0: [59 59 32 63 53 45 42 38 22 41 35 41 40 54 43 44 88 59 44 56 54 54 36 59 60 87 29 63 36 49 52 53 52 72 36 19 59 56 55
 26 61 49 49 23 67 36 53 22 49 61]
1: [56 37 42 44 69 69 49 53 50 54 51 67 59 63 54 57 53 50 48 22 58 53 59 39 35 60 40 61 64 40 57 26 56 45 61 65 49 35 28
 56 58 67 40 52 35 54 59 43 53 38]
2: [51 42 39 47 49 63 46 53 60 54 61 53 56 48 58 49 30 56 60 43 40 59 37 56 32 49 44 59 44 47 49 46 56 49 48 74 44 40 22
 50 43 44 41 45 34 61 30 66 48 62]
3: [56 53 39 35 58 50 47 30 55 59 64 32 44 24 42 64 51 55 56 36 65 59 33 37 59 34 72 33 32 30 54 40 59 40 47 49 54 68 46
 55 38 63 59 24 36 45 54 49 69 44]
4: [58 33 63 55 67 56 40 41 41 47 63 37 44 44 62 52 49 47 58 47 56 46 50 43 42 52 53 38 39 41 49 45 37 27 69 47 45 56 69
 51 48 42 65 55 38 53 32 52 55 46]
5: [63 54 60 53 59 35 39 43 22 50 54 63 67 47 28 55 64 43 22 43 69 42 53 58 59 45 51 62 51 65 42 72 82 59 37 63 66 45 57
 54 57 65 24 38 51 38 64 34 38 57]
6: [61 51 52 62 44 37 58 54 72 32 64 65 34 46 68 64 33 48 55 62 39 54 64 56 59 30 53 35 65 53 54 41 47 34 73 40 55 57 65
 82 60 54 71 84 42 28 61 67 32 46]
7: [47 37 41 14 54 77 56 39 52 76 35 62 68 64 51 49 51 53 53  3 36 73 63 69 21 79 19 64 57 33 63 37 52 52 68 69 37 33  9
 49 41 66 39 57 55 51 51 51 29 40]
8: [54 56 54 45 67 55 40 50 43 37 50 37 45 59 76 46 66 49 41 43 34 59 67 81 45 64 50 66 62 34 35 56 40 45 59 46 33 63 72
 54 49 47 60 48 60 48 51 51 32 50]
9: [49 42 56 56 83 76 57 50 44 52 63 62 51 56 46 46 45 61 42 54 68 45 41  6 31 51 43 60 44 54 78 44 54 38 47 78 62 42 40
 33 58 44 35 54 24 61 50 40 69 48]
10: [39 79 30 48 59 47 44 50 81 53 30 45 51 34 64 46 56 55 31 41 53 71 33 51 51 57 59 51 53 29 44 44 47 66 48 56 38 49 37
 57 47 62 54 26 58 58 72 73 53 47]
11: [49 60 57 63 53 40 44 61 12 34 66 45 50 49 83 70 47 33 59 19 49 44 54 74 39 39 76 55 61 41 47 53 61 50 52 58 48 80 68
 58 41 56 20 30 36 55 34 43 22 61]
12: [47 46 49 29 65 63 42 52 35 46 57 59 64 69 27 52 47 47 43 43 34 36 67 50 22 47 55 99 79 56 45 72 63 75 16 56 48 53 40
 30 59 60 20 27 52 74 38 41 67 58]
13: [50 36 52 60 43 60 65 34 62 56 22 45 44 35 73 18 36 69 61 32 51 70 35 29 17 85 24 49 35 69 62 17 30 26 71 32 43 48 23
 10 52 42 58 66 30 45  3 51 48 60]
14: [65 36 49 62 36 53 46 48 44 82 46 35 58 67 43 32 28 49 63 75 45 40 40 37 58 34 59 56 58 63 28 51 63 67 54 62 72 38 58
 56 48 20 46 51 28 91 49 88 99 39]
15: [66 79 25 56 48 45 44 42 47 63 62 37 64 36 38 56 67 54 42 53 53 55 37 52 63 40 48 31 26 49 61 37 49 42 49 44 49 69 47
 51 50 47 34 29 50 63 57 37 54 56]
16: [21 18 91 24 61 53 71 38 58 62 41 71 75 46 49 36 57 56 58 41 91 59 62 51 39 32 52 50 35 63 66 42 33 28 64 36 68 28 51
 37 56 60 42 82 65 30 22 34 27 23]
17: [54 35 59 66 64 52 39 45 36 66 53 42 60 58 57 31 56 47 52 39 65 57 45 70 57 54 60 44 36 45 51 55 51 51 82 49 60 37 69
 59 47 38 40 59 53 60 34 59 42 33]
18: [62 27 65 50 66 64 51 52 50 31 70 42 55 56 51 46 72 45 45 72 56 32 61 41 65 49 45 36 52 61 57 39 31 20 58 54 36 59 76
 40 46 48 75 73 62 34 51 33 50 48]
19: [42 39 67 41 38 42 58 44 31 53 33 43 53 33 29 48 51 53 57 38 58 35 56 59 51 47 56 42 40 57 38 50 39 34 34 43 42 51 66
 46 38 39 56 48 52 53 35 28 48 49]
20: [54 23 62 64 53 59 51 54 37 72 65 52 46 66 45 42 36 54 63 46 46 33 67 33 31 34 73 59 74 59 48 43 47 53 63 42 61 53 67
 47 51 46 46 65 33 68 41 57 85 27]
21: [37 68 73 32 70 48 52 30 56 58 69 55 34 52 44 40 22 50 65 64 36 54 63 26 39  0 71 51 36 36 67 80 28 28 54 24 50 44 73
 47 55 30 31 66 41 60 18 61 58 45]
22: [62 29 50 53 40 55 42 57 37 73 30 33 54 83 40 21 71 51 33 79 45 32 53 57 73 57 48 66 70 53 34 69 57 82 45 62 47 38 79
 55 45 31 52 50 68 72 76 76 93 33]
23: [51 37 48 68 45 64 43 61 64 50 76 63 37 74 52 54 39 54 57 86 40 45 59 39 32 50 39 65 51 65 50 47 52 70 62 62 59 40 42
 38 59 40 48 71 46 61 50 52 60 53]
24: [58 53 27 26 38 51 54 46 61 40 63 59 45 25 17 87 42 55 65 32 39 53 45 43 43 54 42 41 45 38 57 41 64 48 33 46 51 54 13
 57 50 76 70 34 42 24 62 30 36 61]
25: [51 51 49 57 69 50 51 56 17 45 56 48 61 46 70 53 40 45 50 19 60 47 50 63 34 45 62 55 54 41 57 53 72 38 56 78 58 63 43
 57 43 57 25 34 28 46 32 46 24 57]

[44 89 37 60 50 42 47 61 54 53 58 49 56 38 44 53 66 49 43 64 75 56 27 46 73 48 53 18 25 51 61 47 56 47 42 56 59 53 41
 48 55 49 36 33 53 56 54 32 44 54] 15 3 10
[86 46 33 36 83 70 50 45 34 37 32 68 68 70 29 54 49 51 34 41 37 52 75 48 44 72 17 81 70 47 60 54 58 35 41 77 54 33 43
 65 70 40 64 50 41 53 80 55 47 69] 1 9 5
[38 72 38 26 43 37 62 39 63 66 13 45 45 32 37 50 67 53 37 20 60 60 37 53 76 56 48 48 54 19 46 56 72 71 43 61 46 61 38
 67 42 73 49 34 76 28 85 64 56 30] 10 3 15
[41 54 38 48 44 60 56 34 67 58 15 43 41 36 55 23 49 67 50 25 63 63 26 29 31 71 25 48 15 52 75 36 38 29 69 49 42 50 21
 19 32 51 41 48 40 41 27 39 52 62] 13 2 9
[44 56 51 57 48 35 51 57 54 37 56 63 22 65 67 57 40 35 51 63 45 45 58 55 67 46 49 32 36 29 61 60 46 49 64 49 54 48 65
 74 56 41 64 68 54 43 70 68 26 57] 6 4 8
[58 32 55 61 33 58 52 58 51 69 36 43 52 79 34 24 56 54 41 77 39 35 49 44 62 64 44 62 67 61 37 69 59 77 46 63 49 40 62
 45 50 32 54 65 65 65 60 80 86 41] 22 14 23
[44 67 45 92 64 48 46 60 41 30 40 49 49 35 79 41 44 58 23 38 71 38 13 16 40 64 66 70 63 65 47 37 63 56 19 75 49 69 31
 29 57 54 26 12 17 70 33 62 89 61] 9 2 25
[38 42 67 67 60 50 55 51 63 32 50 67 41 31 51 50 57 64 36 59 63 58 42 39 57 79 39 56 44 66 46 42 44 62 38 40 69 30 40
 45 68 49 74 56 49 40 63 43 48 47] 23 0 1
[39 38 48 39 17 55 60 67 56 49 33 60 52 70 40 47 47 45 45 82 36 35 60 49 47 60 27 58 48 68 54 65 48 63 35 68 40 45 48
 40 40 49 59 59 65 52 67 61 45 70] 23 2 19
[55 63 40 44 29 45 56 66 72 55 58 62 45 86 38 48 41 37 64 90 34 42 51 28 53 28 46 44 51 57 77 72 56 45 55 56 56 46 48
 42 57 47 45 79 58 45 55 65 48 73] 23 6 2
[35 49 57 43 50 53 38 53 50 57 67 43 44 51 33 56 66 46 46 63 54 50 47 66 53 57 57 42 46 41 38 64 47 72 40 48 47 38 46
 45 40 63 64 30 72 51 59 30 52 45] 19 8 15
[50 48 52 57 58 46 64 31 55 50 41 59 48 39 44 51 38 55 51 44 65 36 49  6 46 26 53 51 43 61 72 52 60 33 61 39 66 61 45
 49 59 62 38 62 26 46 48 53 65 40] 9 4 3
[45 67 45 61 68 50 36 56 39 38 46 26 51 55 76 44 74 49 36 52 28 53 61 75 51 69 45 50 60 33 39 64 27 51 59 39 27 67 75
 51 43 34 58 50 79 44 59 49 28 56] 8 4 17
[64 60 34 80 41 55 44 59 61 37 70 64 32 61 45 60 33 57 61 71 42 50 34 26 38 64 42 51 57 58 57 47 61 68 46 60 63 48 24
 45 64 46 50 50 35 46 52 51 57 65] 23 2 9
[36 59 64 23 72 49 38 37 42 35 59 47 53 38 19 56 42 51 50 63 47 43 69 48 40 27 62 65 40 51 44 82 29 38 11 40 51 42 61
 38 53 29 52 36 51 67 44 27 53 66] 19 21 12
[45 55 60 25 66 45 51 59 71 53 38 63 65 61 23 42 44 45 36 73 63 44 55 35 75 19 59 58 61 57 43 65 52 46 29 68 54 14 59
 56 62 43 50 68 65 56 59 65 82 42] 22 14 23
[58 44 45 47 63 40 53 38 40 35 44 46 55 24 46 67 44 47 48 31 60 54 43 35 62 47 54 56 46 53 44 40 62 42 33 46 65 51 55
 53 59 58 64 38 33 35 53 46 60 58] 3 19 4
